Landscape: points and heights:
j_512 h=0.66: [ 12  39 -24  43 -12  -5 -18  28 -14  -6 -15 -32]
j_882 h=-0.11: [-13 -27  50  -4  -4   9   9 -35   7  12  14  43]
j_790 h=0.98: [-23 -37 -35 -56  -7  14 -13  -6  23  -7  38 -10]
j_688 h=0.83: [-27 -14  55   9 -18  27 -12 -52  15   4  16  43]
j_820 h=0.95: [ 42 -28 -14  -1  16 -48  31  28 -15   9  -6 -53]
j_883 h=0.77: [ -9 -17 -45 -40   6   2   2  -6  20 -15  14 -36]
j_827 h=0.92: [ -2 -50   2 -46   5   7  -6 -19  15  14  24  18]
j_236 h=-0.28: [ -6  42  -6  20  -5   9 -16   6  -8 -17 -14   3]
j_938 h=0.77: [ 17 -41  35 -26  10 -24  14 -12  -2  30   7  22]
j_673 h=-0.07: [ -4  26 -14   7  -3   2  -3   6  -4 -14 -11  -2]
j_667 h=0.71: [ 37  -9 -16  25  13 -42  15  39 -22   8  -9 -41]
j_429 h=0.36: [-33   1  -1  -7  -8  30  -6 -12  14 -14   7  22]
j_251 h=0.67: [-25 -36   4 -45   0  20 -10 -23  33  -5  22  24]
j_983 h=0.58: [  1 -12 -45 -30   7 -13   9   1  21 -12  -4 -47]
j_166 h=0.65: [ 35  26  30  60  11 -19  -4  20 -33  19 -28  -8]
j_414 h=0.71: [-14 -43  11 -42   4  12  -8 -28  25   4  20  25]
j_573 h=0.77: [-35 -14  -9 -23 -15  37  -2 -10  23 -14  19  22]
j_415 h=0.45: [ 26 -14 -12 -11   7 -29  30  21  -6  11  -8 -27]
j_146 h=0.68: [ 13 -19 -46 -23  14 -25  19  16  16   2 -11 -60]
j_868 h=0.75: [-39 -18  34  -7 -11  30  -4 -42  26   2  12  41]
j_675 h=0.43: [ 15 -12  31  -6   5 -21  23  -7 -10  19  -6  17]
j_815 h=0.29: [ 21  22  -1  27   5 -15   7  25 -22   5 -15  -7]
j_229 h=0.42: [-17 -19 -20 -38  -8  12   1  -8  18 -15  15  -1]
j_163 h=0.71: [-14  -2  62  24 -13  22 -23 -36  -2   9  15  45]
j_192 h=0.64: [  0  53 -25  27 -14  12 -24   9  -8 -17 -15 -13]
j_216 h=0.39: [ 26  10  -1  23   7 -22  15  25 -21   9 -14 -14]
j_773 h=0.94: [  5  55 -15  39 -19   8 -24  17 -13 -17 -16 -21]
j_204 h=-0.06: [ -6  51  16  29   0   9 -20   5 -15  -9 -18  11]
j_78 h=0.65: [ 36 -18 -14   6  13 -41  29  30 -14  10  -8 -43]
j_343 h=0.51: [-40 -17  10 -21 -10  29  -3 -19  25  -8  14  28]
j_326 h=-0.08: [  0  49  12  31  -1   5 -15  11 -18  -9 -19   5]
j_111 h=0.82: [-22 -19  61   7 -18  22  -4 -53  13   5  19  43]
j_438 h=0.50: [-29  -2  41  10 -10  26 -17 -31  10   0   9  39]
j_369 h=0.21: [ 24  35  58  42   8  -8  -9  -7 -33  26 -15  34]
j_582 h=0.59: [  3 -40  16 -34   6  -3   7 -13   8  20  15  22]
j_149 h=0.40: [ 11  45 -16  39 -10   0 -17  24 -16  -9 -16 -20]
j_488 h=0.04: [ -1  20 -24   0  -3  -1   0   6   0 -16  -9 -10]
j_666 h=0.40: [  3 -21  24 -18   2 -10  17 -10   1  15   3  21]
j_876 h=1.00: [ 17  47  10  52  -9  -2 -10  37 -26   0 -19 -18]
j_657 h=0.53: [ 13 -17  50  -2   3 -22  22 -15 -11  25  -3  29]
j_794 h=0.71: [-23 -32 -22 -53 -11  23 -11  -8  27 -12  33   7]
j_946 h=1.00: [ 43 -24 -13   8  17 -50  27  29 -19   7  -5 -51]
j_674 h=0.20: [ -9  44 -22  17  -8  22 -20   3  -6 -21 -10   3]
j_834 h=0.68: [ 40 -10 -10  21  13 -41  20  31 -21   9 -11 -38]
j_698 h=0.25: [-27  10  26  10  -4  21 -13 -18   5  -6   2  28]
j_445 h=0.58: [-23  10 -22  -4  -8  36  -9  -6   8 -21   9  14]
j_791 h=-0.01: [  8  29 -19  18  -1  -5  -4  17 -11  -9 -13 -10]
j_92 h=0.42: [ 27  -3 -14   5   9 -27  25  27 -12   8 -10 -26]
j_803 h=0.43: [-35 -21  34  -9  -9  22  -3 -37  23  -1  12  38]
j_479 h=-0.19: [ 24  28  49  39  10 -15   0  -3 -32  23 -20  25]
j_713 h=0.73: [ 29   7 -36  34  15 -31  -2  48 -21  14 -10 -41]
j_361 h=0.15: [ 24  21  33  32  10 -18   8   6 -28  18 -19  12]
j_529 h=0.25: [-13   0 -18 -20  -7   6   5  -5   9 -15   1  -3]
j_974 h=0.55: [ -8  18  51  31  -4  17 -25 -23 -10   6   4  39]
j_393 h=0.42: [  7  -2 -39 -18   6 -16  13   9  10  -8  -7 -39]
j_886 h=0.33: [-19 -15  13 -19  -6   8   5 -16  12  -4   7  19]
j_778 h=0.32: [-15 -10  -8 -25  -6   7   5  -8  11 -11   5   4]
j_914 h=0.51: [ 28  18 -20  40   4 -23   1  44 -25  10 -12 -30]
j_817 h=0.82: [ 25 -11 -50   1  24 -33   7  33   1   9 -13 -52]
j_705 h=0.89: [ 22 -49  21 -32   8 -23  10  -9   1  33  12  15]
j_746 h=0.54: [-21 -36  18 -35   2  17  -6 -31  29   1  17  30]
j_987 h=0.57: [-18 -17 -31 -41  -5  19   1  -9  18 -19  21  -7]
j_634 h=0.57: [ -9  59  -3  28  -9  21 -25   5 -11 -20 -17   2]
j_220 h=0.82: [ 25 -20 -44 -12  23 -33  24  33   1  14 -12 -59]
j_112 h=0.24: [ -6   5 -23 -17  -4   0   8  -1   6 -15  -4 -11]
j_784 h=0.19: [  8  21  40  23   6  -6   2  -6 -20  15 -11  27]
j_141 h=0.70: [  1 -10 -50 -27  10 -16   9   0  24 -13  -6 -55]
j_954 h=0.49: [ -7  -2 -40 -30   1   3   5  -5  15 -19   5 -25]
j_793 h=0.59: [ 26  25 -19  46  -1 -17  -6  44 -26  10 -13 -33]
j_282 h=0.75: [-47 -10  13 -12 -12  38  -5 -16  26  -5  12  33]
j_464 h=0.85: [  6 -49  34 -32  16   0   5 -24   8  25  17  35]
j_903 h=0.46: [-32 -22   3 -30  -9  23  -2 -17  24 -10  17  21]
j_627 h=0.64: [ 33  19 -11  50   1 -23  -2  47 -33  13 -13 -31]
j_173 h=-0.21: [ 24  27  51  37   9 -13  -1  -5 -31  23 -19  28]
j_571 h=0.73: [-20 -27 -34 -49  -5  20  -6  -8  22 -15  31  -6]
j_687 h=0.18: [-11  14 -28 -10  -6  11   0  -4   6 -21  -2  -3]
j_46 h=0.17: [ 17  28 -15  28   1 -12  -2  27 -17  -1 -14 -16]
j_462 h=0.81: [-25  29 -13  15  -4  45 -23  -2   1 -17   2  20]
j_44 h=-0.36: [-17 -31  52  -5  -5  14   6 -43  13  10  17  47]
j_39 h=0.52: [-24   9 -22  -8  -7  33  -8  -6   9 -21   8  12]
j_978 h=0.49: [ -8  -2 -40 -31   0   4   6  -5  15 -20   5 -24]
Rows and their valley's bottom:
From each row below, which row is at the bottom of the valley it runs down into?
j_803 -> j_44
j_784 -> j_173
j_868 -> j_44
j_790 -> j_236
j_111 -> j_44
j_361 -> j_173
j_886 -> j_236
j_794 -> j_236
j_675 -> j_173
